Some points, one per row:
[-32 -28  10 -16 -32  37  -7 -18 -30 -10 -32   6   9 -26  37 -32]
[-24  -9   3 -15  17 -30 -26   1 -20 -12  28 -30 -30  -6 -22 -32]
[  1   7  20 -29  12   7   1  36  16 -13  33   8   0   9 -11  11]
[-23  17   1  36 -23 -11 -32 -31  37 -32 -32  37  25   5  31 -32]
[ -2 -25 -16  -7 -18 -17 -17 -31 -30 -32  30 -30 -22 -30 -28 -23]
[ 35  36  35  36  25  37  15  23  37  -6  35  32 -16  33  30  35]
[-10   4  33  27  31  32  12  36  -8  35  35   9  31 -20   4  33]
[ 35  36  35  21   4  12  -2  36 -30  13  17  -6  12  22  -2  35]
[ 35  17  35  23  -2 -30  18  36  -2  16  22  37  37  15 -30  20]
[  2  36 -13  10   1   4  27 -22  13  16  14  -6 -17 -30 -28  33]
[ 10  23  17  -6  28  36 -32 -31  19 -12  -4   2  37   7 -25  35]
[  3  25 -17 -31 -15 -30  -7  19  -6  -2   3 -13  14  18 -27  -3]
[ -7 -20  -6  14 -32   3  26  -8 -30 -32 -32 -17 -24  17 -30 -32]
[ 13 -31 -32   1  -1 -30 -28 -13 -18   6   0 -10 -13 -30 -18  -1]
[  7 -21  17 -31  20 -30 -32   8 -28 -32  35 -30  -8 -12 -19  -8]
[  8 -13  -3 -31  -5 -30  25  18 -20  -1  35 -30  -3 -30  -1 -11]
[-30 -31 -32  36 -32  37 -32 -14  37 -32 -32  37  37  37  37 -32]
[-10 -13 -20  10 -32  25 -29 -31  37 -28 -32  37  37  27  37 -32]
[33 22 35 24 35 37 23 36 37 31 35 37 37 37 21 35]
[-32   2 -17  15 -22 -20  18   0  27   0 -28  25  -7  -1 -30 -27]
[  4 -25  30 -12  31  11  18  -2  15  20 -19 -30  19 -18 -15 -15]
[ -1  31  26  -8  18 -11  19  12 -30  26  24  18  13 -17 -30  10]
[-17 -31 -32   8 -32   7 -15  -8  16   3 -27  30  10  35 -11 -32]
[35 36 35 36 35 13 35 36 37 32 34 18 37 37 37 34]
[  4   0  -4 -25  -7 -30 -12 -31  -2 -12  35 -22 -30 -20 -30  -5]
[35 36 35 -1 14 37 26 32 -3 15 35 20  4 37 26 14]
[  5   9  -8 -24   4 -29  35  25  -7 -32   2 -30  13 -18 -30  25]
[ 12 -26  -5  26 -26 -15   3 -31  25   1 -32  20  37  37   5 -32]
[ 35 -10 -32  12  18  34   8  -7  -6 -11  35   2 -30 -22  12 -32]
[ 30 -31  29  20  14 -28  -7 -23 -30   2 -15 -11 -30 -16 -30  15]
[  4  26  19 -31  29 -30   9  23  10  -2 -11  28   3 -30   4 -12]
[ 35  36 -23 -16  27  21  11  36  12  35  35  -3   8 -24  -1  21]
[ 23   9  12  25   0 -30  14  26 -19  -7 -32 -28 -27 -30   3 -18]
[  9 -28   9 -26  29  -5 -13  20  -2 -21 -32 -22 -30 -30 -29 -30]
[-22 -31   4  -5  35  10 -32 -31  34  -6   2 -10   1 -13 -30 -32]
[ 30   4   5 -16 -24 -11 -14  -9   4   9  15   4  -3  -1 -30  27]
[35 36 35 24 35 37 35 36 37 33 35 37 37 37 23 35]
[ 16 -31 -15  -9 -17  -2  -8  -8  -1   1   8  -9   9 -17 -20  -8]
[ 30  36  35   8  22 -14 -21  36  27  27  34  14  24  35  13  20]
[  6  33   7 -12  28 -26  17 -14 -10   4  24 -30  -9 -30  -5 -14]
24 more points follow, each with its number after it:
[-32  36  -6 -14 -32   0  29 -31 -25  16 -32 -30  -1 -30 -30  -3] 0
[35 36 -6 29 35 20  8 35 29 10 25 31 21 25 23 35] 1
[-32 -31 -32 -27 -32   3 -32 -24  29   2 -31   9  31  -8  22 -32] 2
[-32 -31 -23  29  -8  15 -32 -31  37 -32 -32  37 -21   2  37 -32] 3
[-16 -31 -32  33 -25 -30 -32 -13   4  25 -32  11  37   2 -30 -32] 4
[  9 -31  -4 -10 -32 -29 -15 -10  -9  33 -30 -18 -30   8 -10  16] 5
[-24 -31 -32  36 -32  12 -32   0  -3 -19 -32  37  37  12  37 -32] 6
[-32 -31 -32  36 -32  37 -32 -31  37 -32 -24  37  37  37  37 -32] 7
[-13 -19 -12  36   5 -20 -15 -15  29 -32 -11  12  -1  19  -3 -23] 8
[ 26  36   1 -31  21  12   4  -5 -30  35 -30  -7 -26   8   2  12] 9
[ 10 -21 -19 -31  31 -30   4 -15 -30  -9  10 -30  -9  -3  -2  -9] 10
[ -7 -28 -28 -31  29   5  34 -31 -30   0  -1  34 -30  23   6 -21] 11
[-21 -11 -10 -12   8 -11   1 -31  -2 -14 -32   6 -30  12 -19  26] 12
[ 15  -5   6 -31   9 -29  33 -16   3   3   5   9 -30  -4 -30   9] 13
[ 35  36   8 -31 -32  23 -16  27 -30  -3  35 -30 -30 -15 -28  20] 14
[ 35 -14 -23 -31 -32 -30 -32 -10 -15  18 -13  -5 -24 -22 -30  12] 15
[-32 -31 -32 -21 -32  37  -5  -2  20 -32 -32   9  37  37 -11 -32] 16
[ 25 -31  35 -28   2  13 -20  26 -30   2  35 -11  -2 -30 -17   3] 17
[  2 -31  25  21 -15   4   2   2 -30  19  -2  28  23 -11  10 -32] 18
[-20 -22  -6   6 -30  -4 -32 -31 -15 -32 -27  37  37 -30   9 -20] 19
[ 26 -15 -32 -31   1 -30  24 -31  -7 -20 -22  -5  14  37 -30 -28] 20
[-32 -24   9  32 -14  37 -22 -31  31 -32 -32  37  34   1  28  -4] 21
[-27   3 -19 -31  -5  -5   4  19 -18 -32  13 -15 -22 -20  -2  -6] 22
[ 30  23 -17 -26  32  21  27   5   0  34  16   4 -14  22 -18  24] 23
Which of these numbered points is nearest to each point below, looking only along the 7 directions in which the first points spread most? Its number follows each.
[-21   2 -32 -21   6  10 -17 -24   2 -21 -32   0   7 -30   7 -26] > 2
[-19 -31 -32  10   2 -13  10 -18  16  23 -18 -23   2  -1 -25   6] > 12
[-32 -31 -32  36 -32  37 -32 -31  37 -32 -32  37  37  37  37 -32] > 7
[ 12 -26  24 -31 -29 -14  -8 -17 -30  19  19 -29 -10 -30  -1  -6] > 10
[-32   1 -15  -2 -24   2 -26   5 -12  22 -32 -30   5 -27  37 -15] > 11
[-14 -18 -32  -4 -27 -10 -26  20  37 -32 -25   2  14  -5  31  -3] > 16
[  5   8  26 -26  35 -27 -32  -7  -7   5  33 -30 -30  27   2  21] > 17
[-32 -26 -32   1 -22  36 -10 -14  10 -15 -13  10  37  17 -11 -32] > 16
[35 34 35 36 35 37 35 36 37 35 28 37 37 37 37 35] > 1
[-26 -14  -8  29 -32  28 -18  -1  -6 -32 -24 -12   4  37  37 -29] > 6
[ 35  33   9  13  12 -14   7  35 -10  25   3  -2 -21   2   4  -9] > 9
[-22  -5 -24 -30   4  16   0   3  -2 -16  34 -30 -20 -16   7 -32] > 22
[35 36 35 36 35 37 35 36 37 35 35 37 37 37 37 35] > 1
[-32 -31 -32  25 -32   8 -32 -31  29 -15 -32  17  29  25  37 -12] > 6
[ 23 -28  30 -22 -14  25 -32   1 -11  20  14   0 -30  23 -29  35] > 17
[  6 -10  35 -31 -21  37 -16  -4 -30 -14   0 -30   9   3 -17   7] > 17
[35 36 35 36 35 37 35 36 37 35 35 37 37 37 37 35] > 1
[-32 -31 -32  31 -32  37 -32 -31  37 -32 -32  37  37  37  37 -32] > 7
[-32 -13 -32  36  -5  37 -32  21  37  -3 -32  12  37  26  15 -32] > 21
[35 36 35 -1  9 31 11 36 37 34 20 37 27 37 20 35] > 1
[  4 -17  -1   0 -15   4 -10   8 -30   7  -3 -30 -19  14 -30   0] > 5
[35 36 35 36 35 37 35 36 37 35 35 37 37 37 37 35] > 1
[ 35  16  35 -25 -10  -2 -11  36 -18  35  -7   2  12 -22  -8 -32] > 9
[ 21 -10  26 -31   5 -18 -15 -28 -30  -2  34 -18  16   2  14  -5] > 17
[-32 -31 -32  36 -32  37 -32 -31  37 -32 -32  37  37  37  37 -32] > 7
[-10  -6  11  29   2 -30  23  21 -30  -3  26 -30 -23 -16  15  11] > 9
[ 35  32 -18  11 -19  -7   8  36  -8   0  35  -3 -30 -30  -8  -7] > 14
[ -7 -31 -26  -7  -5   9  13  -9  25 -15 -11 -12  25  33 -24 -16] > 8
[-32 -31 -32  -9  -7   8  15 -31   9 -14 -32  16  12   7  37 -25] > 16
[ 16 -31  14 -19  -6 -30 -32  -5 -30  30   2  13 -15  -9 -15  16] > 5
[-31 -19 -32  -2 -32  11 -32 -31   5 -32 -32 -20  -4  -2  17  -1] > 19
Here are 24 other points, each followed by its number:
[-14 -31 -15  22 -30   9 -19   6  10 -32 -31 -30  22   6 -16 -32] 0
[ -2  36  -2 -31   2 -10  28 -12  19  17   9 -30  -6 -30 -29  -1] 1
[ -7  36  17 -31  30  -3  -6   1  14  -6  24  25  36  11  27  35] 2
[-28 -27 -32  -2   0 -29 -32 -14  22 -32 -32  35 -23 -11  36 -32] 3
[ -8 -31 -24  13 -27  37  -2 -25  16  -2  -9 -17  11  27  17 -22] 4
[ 10 -14  -7 -31  15 -30  -9 -19 -23 -18  -6 -18 -30 -21 -30 -11] 5
[-28 -17 -32  -3 -17   5  -3 -31  -8  26 -32  -2 -30   6  16   2] 6
[-32 -24 -31  18 -27  29  11 -31  34 -32   2  18  -5   9  -9   1] 7
[35 25 35 36 35 33 35 36 17 26 35 -2 30 37 10 18] 8
[  4   9  -5  28  -2 -30  10   3 -26   3 -22   1   5 -23 -19 -11] 9
[-12 -21 -32 -11  -6  21 -14 -10 -15  28 -32   3 -11 -29  29 -22] 10
[-19  11  -7   0 -11 -19 -27  18 -29   6  35   8 -30 -16 -14  28] 11
[  0  -9  21  11   1 -30  32  -3  -8 -23   9 -30 -21  26 -30  29] 12
[-32 -20   1 -31  -3  10   3  -1 -10 -32 -32  -4 -13 -30 -20 -32] 13
[  4  32 -30 -20  26   7  14   3 -30 -32  19 -30  -6 -30  -4   3] 14
[ -9 -31 -32  19 -32  10 -21 -31  37 -32  -2  37  -1  37  20  -1] 15
[-32 -13 -29  16 -32  10 -32  23 -30 -27  -7   1 -17  16 -10   2] 16
[ 29 -24 -15 -24  -5  -8  -3 -27 -30 -17  -4 -18 -28 -12  21 -18] 17
[  6 -27 -32 -31  27 -17   9 -19 -25 -15   2  -4  -7 -12  -8 -30] 18
[ 14  -2 -25  -8  24 -12 -17 -19 -21  21  -5   6 -24 -30 -19 -32] 19
[-15 -31  -8  15 -32 -29 -32 -31  37 -20 -32  11   1   8  18 -32] 20
[ 33  31  30 -14   2 -23 -31  30  -3 -27  35 -30  15 -27  31  35] 21
[ -5 -12 -14 -27  23 -17  11 -28 -30  -3 -11 -26 -30  10 -27 -17] 22
[ 35  36  30 -19 -32  11 -24  29   3  16   5  -3  18 -30 -16   3] 23
Which of these numbered points is nearest to each point below, looking only along the 7 directions in which the first points spread most? Its number follows each.
[-31 -30  24  -8  -3 -18   2 -28 -12 -16 -32 -30 -27 -13  -5   7] > 22
[  8  11 -12   2  11 -28  26 -28 -30  24  23 -28 -30 -30  27  -7] > 14
[35 36 35 36 35 37 35 34 37 35 35 37 37 37 37 35] > 8
[-32 -17 -32  18  35  -7 -11 -25  37   3 -32  37  -3   1  37 -17] > 7
[35 36 35 36 35 37 35 36 37 35 35 37 37 37 37 35] > 8
[-32  -8 -16  36  33  17 -32 -31 -27 -31 -28  -3  16  30  37   3] > 4
[-30 -31 -22  -8  -1 -14 -32 -16  29 -32  -8  -3 -30  26  -3 -32] > 3
[-32   5 -32   1   1 -26   1 -15 -23 -32  31  -9  -3  18 -23  13] > 11
[-26 -31 -32  36   5 -10 -28 -17 -17 -10 -30 -16  37  12  23 -22] > 0
[ 14  -7   4 -31  24  -2 -32 -25 -26 -24  35 -20   8 -24 -30  -5] > 5
[-32 -22   4  16   1 -11   0 -26  -6 -32 -21 -11  37  29 -23 -32] > 0
[-25  29  -7 -31 -32 -22  15   3  16 -23 -12 -20 -15 -19  -3  27] > 1
[ 13 -15 -26 -31 -18  13  -2 -23 -18 -32   3 -30 -30 -20  24   1] > 17
[35 36 35 36 35 20 35 36 37 35 35 37 37 37 37 35] > 8
[ 35   4  14 -20 -18 -30  18  28  -7  13  -3 -30 -24  10  -5  26] > 12
[ 10  14 -18 -31  29   0  18  -9 -13 -30  35 -30 -30  -2 -17  22] > 14
[-32 -22 -29 -21  11  37  -2   9   8 -17   2  12  29 -30   6  -9] > 10
[-32  12 -32  16   5  28  13  -9  13 -26 -32   9 -30 -12 -22  -9] > 6
[-32  14  -1 -31  33 -15  -6 -31 -30  26 -15 -30 -30 -20   0  -3] > 19
[-28 -22  13 -27  -4 -17 -29  -6 -30   8 -32  37  25 -29  13  -4] > 13
[35 15 35 36 31 27 34 36  3 11 20 17 12 37 22 35] > 8
[ 28  15  16   6  22 -30  18 -31 -12  11  13 -30 -28   7 -30 -10] > 12
[-23 -20 -10 -23  31 -12   6 -11  25 -12 -32  18 -28 -17  24  13] > 10
[-19  10 -32 -22   4 -30   2  36 -12  33   1 -30  -7 -30  -1 -13] > 14
[  3  -5 -16  -1  -3  -1 -29   6  -2  13  35 -25   5  -8 -27  14] > 11
[-32 -31 -32  36 -32  37 -32 -31  29 -32  -5  37  37  37  26 -23] > 15
[-32 -31 -32  36 -32  37 -32 -31  28 -32 -32  37  29  37  37 -32] > 15
[-32 -31 -32  34 -32  37 -32 -22  37 -32 -32  37  37  37  37 -32] > 15
[-12  36  20   2   4  15  31  36  35  35  35  37  18  37 -30  10] > 2
[-32 -31 -32  14  14  18  23 -26   9  17 -32 -19  16 -21  -4 -14] > 10
[ 35  36  -2 -18 -25 -30  -3  25  33   4 -23  29 -30  -2   8  35] > 23
